Each path below is one point turned by a fixed rotation once a step. After each direction that follows a path, write how fast that rotation turns it, in degrees a step (0 if it stays still).
Each turn is a multiple of 5 degrees from 10 to 175, or 0.
Each row of a path follows its step; steps can be skipped.
Rotation 1:
step 1: [-0.54 -2.91 +1.52 -1.14 +2.23 -0.86 -0.73 +0.21 -0.36 +0.24 -0.13 +1.84 -0.33 -0.13 +0.44 -4.54 +0.09 -0.46 -0.32 +0.91 +0.53 +0.34 +0.56 +2.69 +0.52 +1.61 -1.18 +1.82 +0.10 -1.14 -0.19 -0.40 -0.47 -0.37 -0.89 +2.17 +0.27 +1.45 -2.67 +0.05 +1.48 +1.60 -0.20 -1.76 -2.34 -2.48 -1.27 -0.88 +2.56 +0.42 +0.59 -1.77 +2.55 +1.70 -1.27 -2.66 +1.47 +0.43 -0.46 -2.38 +0.59 -0.72 -3.72 +1.49 -0.64 +2.16 +0.43 +1.06 -0.98]
step 5: [-0.20 -0.59 +2.15 +2.01 -0.92 +1.17 -0.10 -1.51 +1.57 +1.79 -0.02 -1.41 -1.53 -1.34 +0.15 -2.82 +1.27 +2.16 +2.27 +3.14 +0.35 +2.41 +0.28 +2.03 +0.46 +0.48 -1.40 +1.29 +0.36 -1.38 +1.35 -2.35 -0.29 +0.97 -1.77 +1.38 +1.21 +0.99 -2.93 +0.78 +0.24 +0.66 +1.44 -1.46 -1.58 -2.48 -1.30 +0.88 +1.29 +1.59 +1.52 -1.62 +1.84 +1.16 -0.49 -0.22 +1.53 -1.09 +1.11 -1.11 +0.75 -1.80 -2.06 +1.17 -0.23 +1.80 +2.56 +0.52 +3.15]
step 8: [-0.45 -0.94 -0.94 +0.57 +0.28 -1.57 +1.58 -2.81 +2.41 +0.88 +1.53 +2.82 +0.55 +1.31 +0.36 +1.10 -0.54 -2.76 +1.20 +2.05 +0.26 +1.13 -0.25 +1.42 -2.07 +1.73 +0.33 +1.72 +0.29 +0.48 -1.84 -0.68 -0.06 -2.65 +0.08 +3.60 -3.11 -0.44 -1.38 +0.67 -0.17 +1.82 -0.27 -0.20 -1.38 +0.52 +0.10 +0.59 +1.96 -0.18 -0.13 -0.85 +2.39 +3.08 -1.25 -0.70 -2.58 +1.07 +0.39 +1.27 -0.90 +1.27 -1.63 +0.24 -3.16 +2.60 -0.76 -0.96 +0.45]
step 11: [+0.36 -1.00 +0.48 -0.97 -1.31 +1.71 -0.04 +0.68 -1.06 +1.72 -2.65 -1.01 -2.29 +1.90 +1.26 -0.45 +0.27 +1.14 -0.03 +0.00 +0.06 -1.03 -1.18 -0.10 +0.30 +3.57 +4.03 -0.24 -0.26 +0.14 +2.55 +0.15 +0.73 -3.80 -2.17 +1.16 +0.26 +1.59 -1.72 +5.05 +0.15 -0.53 -0.60 +2.36 -0.41 -1.24 +0.16 +0.22 +1.33 -0.32 -0.40 +1.20 -0.51 +0.25 +1.74 +0.56 -2.65 +1.14 -0.02 +0.61 -1.06 +1.01 -2.05 +1.57 -0.75 +2.01 +1.14 +0.89 -0.27]
step 15: [+1.37 -0.46 -1.31 +3.16 +1.82 +0.48 +0.28 -1.18 +0.01 -0.68 -0.87 +0.29 -0.86 +0.29 -0.09 -1.78 +1.96 +1.25 +1.07 +0.41 +0.19 +0.22 -2.11 +0.04 -0.32 +3.87 +3.36 -0.24 -0.10 -2.04 -0.85 -0.17 +0.01 -2.79 -0.91 +1.84 -2.24 +1.47 -0.08 +3.45 +1.46 +0.70 -0.49 +1.95 +1.42 +0.30 -0.59 -0.42 +1.91 -1.62 +1.26 -0.18 -0.03 +1.55 +0.00 +0.45 -5.16 +1.29 +0.94 +1.34 +0.22 -1.38 -1.08 +0.59 +1.51 +0.81 -0.17 +1.74 +1.62]
step 16: [-0.13 +1.47 -1.47 +1.45 -2.57 +1.07 -0.26 -1.14 +1.78 +0.40 +2.50 +1.20 +1.41 +3.13 -0.16 +3.05 +1.04 +1.15 +0.61 +2.70 -0.21 -0.59 +2.88 +3.27 -0.47 +0.64 +1.97 -0.76 -0.22 -1.59 +1.45 +0.74 +0.82 -0.68 -1.30 +0.78 -0.65 +0.47 -0.38 +3.39 +1.74 -0.18 +1.95 +0.16 -2.23 -0.09 +0.72 +2.72 +1.08 +1.76 +0.86 -0.66 -0.33 +3.76 -0.48 +0.71 +1.15 -0.76 +0.91 +1.28 -1.65 -0.57 -1.23 -0.25 -1.06 +2.39 +0.08 -0.43 +0.81]
step 20: [+0.01 -0.02 +0.33 +0.63 +0.05 -1.92 -0.21 -0.99 +2.04 +0.16 +1.42 +4.79 +1.18 +1.80 +1.20 +0.56 +2.07 +0.62 -0.36 +2.30 -1.49 -1.89 -0.47 +1.08 +0.11 +0.82 +1.97 -1.18 -1.16 +0.17 +0.10 +1.55 +1.88 -1.80 -0.25 +0.70 -1.56 +2.96 -0.41 +2.31 +2.37 +0.44 +2.63 +1.18 -2.03 +1.65 +0.46 +1.29 -0.78 +2.09 -0.75 -2.61 +0.93 +2.36 -3.30 +0.43 +0.45 +0.10 -0.30 +0.86 -0.85 -2.07 +0.70 +2.30 +0.10 -0.42 -0.30 -0.80 -1.40]
step 24: [+1.49 -0.99 -0.57 -1.61 +1.59 +0.76 +4.19 -1.20 +1.25 +1.30 +1.60 +2.38 -0.15 +2.37 +3.33 +0.71 +2.72 -0.24 -1.16 +0.99 -1.18 -1.12 +0.14 +1.89 +0.53 +0.19 +1.81 +0.12 -0.57 +0.82 +1.17 +0.55 +2.50 -1.43 -2.02 +1.19 +0.70 +0.77 -2.16 +1.95 +0.70 -0.13 +0.19 +0.61 -2.00 -0.17 +0.99 +1.12 +0.30 +0.81 -0.80 -2.42 +2.36 -0.02 -2.19 -1.07 +0.52 +1.02 -1.99 -1.06 -1.31 -0.92 -4.12 +0.24 -0.19 +1.44 +0.21 -0.67 -1.89]
Speeds:
[+0.17 -0.16 +0.35 -0.49 -0.25 +0.14 -0.54 -0.25 +0.25 -0.60 -0.03 -0.22 +0.40 +0.25 -0.49 +0.02 +0.43 +0.38 +0.24 +0.22 +0.49 +0.26 +0.04 +0.23 -0.36 -0.19 -0.13 +0.21 +0.14 +0.20 -0.46 +0.13 +0.33 +0.54 -0.01 +0.01 -0.58 -0.15 +0.51 -0.12 +0.47 +1.09 +0.16 +0.61 +0.05 +0.10 +0.25 +0.04 +0.45 +0.13 +0.25 -0.04 -0.39 +0.24 +0.44 +0.24 -0.54 +0.39 -0.32 +0.73 +0.03 -0.06 -0.22 +0.43 +0.48 -0.43 -0.20 -0.44 -0.05] : 60
[-0.33 -0.33 -0.03 +0.14 -0.17 +0.12 -0.22 +0.37 +0.50 -0.10 +0.12 -0.07 +0.33 +0.24 +0.41 +0.56 -0.41 -0.11 -0.21 +0.17 -0.54 +0.23 +0.01 +0.13 -0.19 -0.48 +0.62 +0.02 -0.27 +0.60 -0.20 +0.36 -0.39 -0.40 -0.03 +0.11 -0.12 +0.00 -0.06 -0.22 +0.18 -0.69 +0.20 +0.03 +0.58 +0.17 +0.24 +0.77 +0.50 +0.65 -0.62 +0.32 -0.03 -0.15 -0.39 +0.09 -0.71 +0.06 +0.24 +0.11 -0.73 -0.56 -0.36 -0.20 +0.04 +0.16 -0.06 -0.73 -0.01] : 85
[-0.21 -0.37 +0.21 -0.15 -0.34 -0.29 +0.07 -0.23 -0.56 +0.07 +1.02 -0.11 -0.03 +0.13 -0.21 -0.32 +0.44 -1.01 +0.27 -0.02 -0.02 +0.45 -0.06 +0.10 +0.78 -0.39 -0.11 -0.38 +0.30 -0.20 +0.37 +0.20 -0.45 -0.79 +0.10 +0.03 -0.15 +0.59 +0.07 +0.42 +0.06 +0.25 +0.06 -0.05 +0.21 +0.11 +0.25 -0.01 -0.09 +0.56 -0.33 +0.06 -0.20 -0.31 +0.53 -0.32 -0.32 +0.10 +0.29 +0.04 +0.29 +0.00 +0.33 +0.51 +0.11 +0.04 -0.74 +0.26 -0.34] : 155
[-0.07 +0.25 +0.03 +0.26 -0.73 -0.14 -0.37 +0.05 +0.22 -0.37 +0.50 -0.27 -0.19 +0.44 -0.13 -0.36 -0.77 +0.08 +0.08 -0.08 +0.00 +0.01 -0.72 -0.21 +0.54 -0.05 +0.35 +0.31 -0.05 -0.17 +0.31 +0.16 -0.58 +0.98 -0.04 +0.34 +0.01 -0.06 -0.44 +0.23 +0.32 +0.12 +0.38 -0.07 -0.16 +0.15 -0.49 +0.33 -0.40 +0.43 +0.68 +0.11 +0.01 -0.22 +0.33 +0.37 +0.73 -0.26 +0.46 +0.43 -0.18 +0.29 -0.13 -0.24 -0.02 +0.16 +0.32 -0.32 -0.58] : 160
[+0.03 +0.32 +0.26 +0.36 -0.07 +0.06 +0.29 +0.09 +0.36 -0.04 +0.25 -0.02 -0.53 -0.68 -0.44 +0.66 +0.20 +0.33 +0.14 -0.07 -0.39 +0.22 +0.16 +0.19 +0.62 +0.18 +0.14 -0.53 +0.73 +0.12 -0.40 -0.24 +0.10 +0.21 +0.26 -0.17 -0.44 -0.66 -0.10 -0.05 -0.05 +0.19 -0.14 -0.31 +0.71 +0.09 +0.13 -0.33 -0.15 +0.07 +0.51 +0.24 -0.31 -0.07 +0.06 -0.28 -0.15 +0.02 +0.32 +0.57 -0.01 -0.87 -0.56 -0.24 -0.32 +0.63 +0.16 +0.78 +0.02] : 110
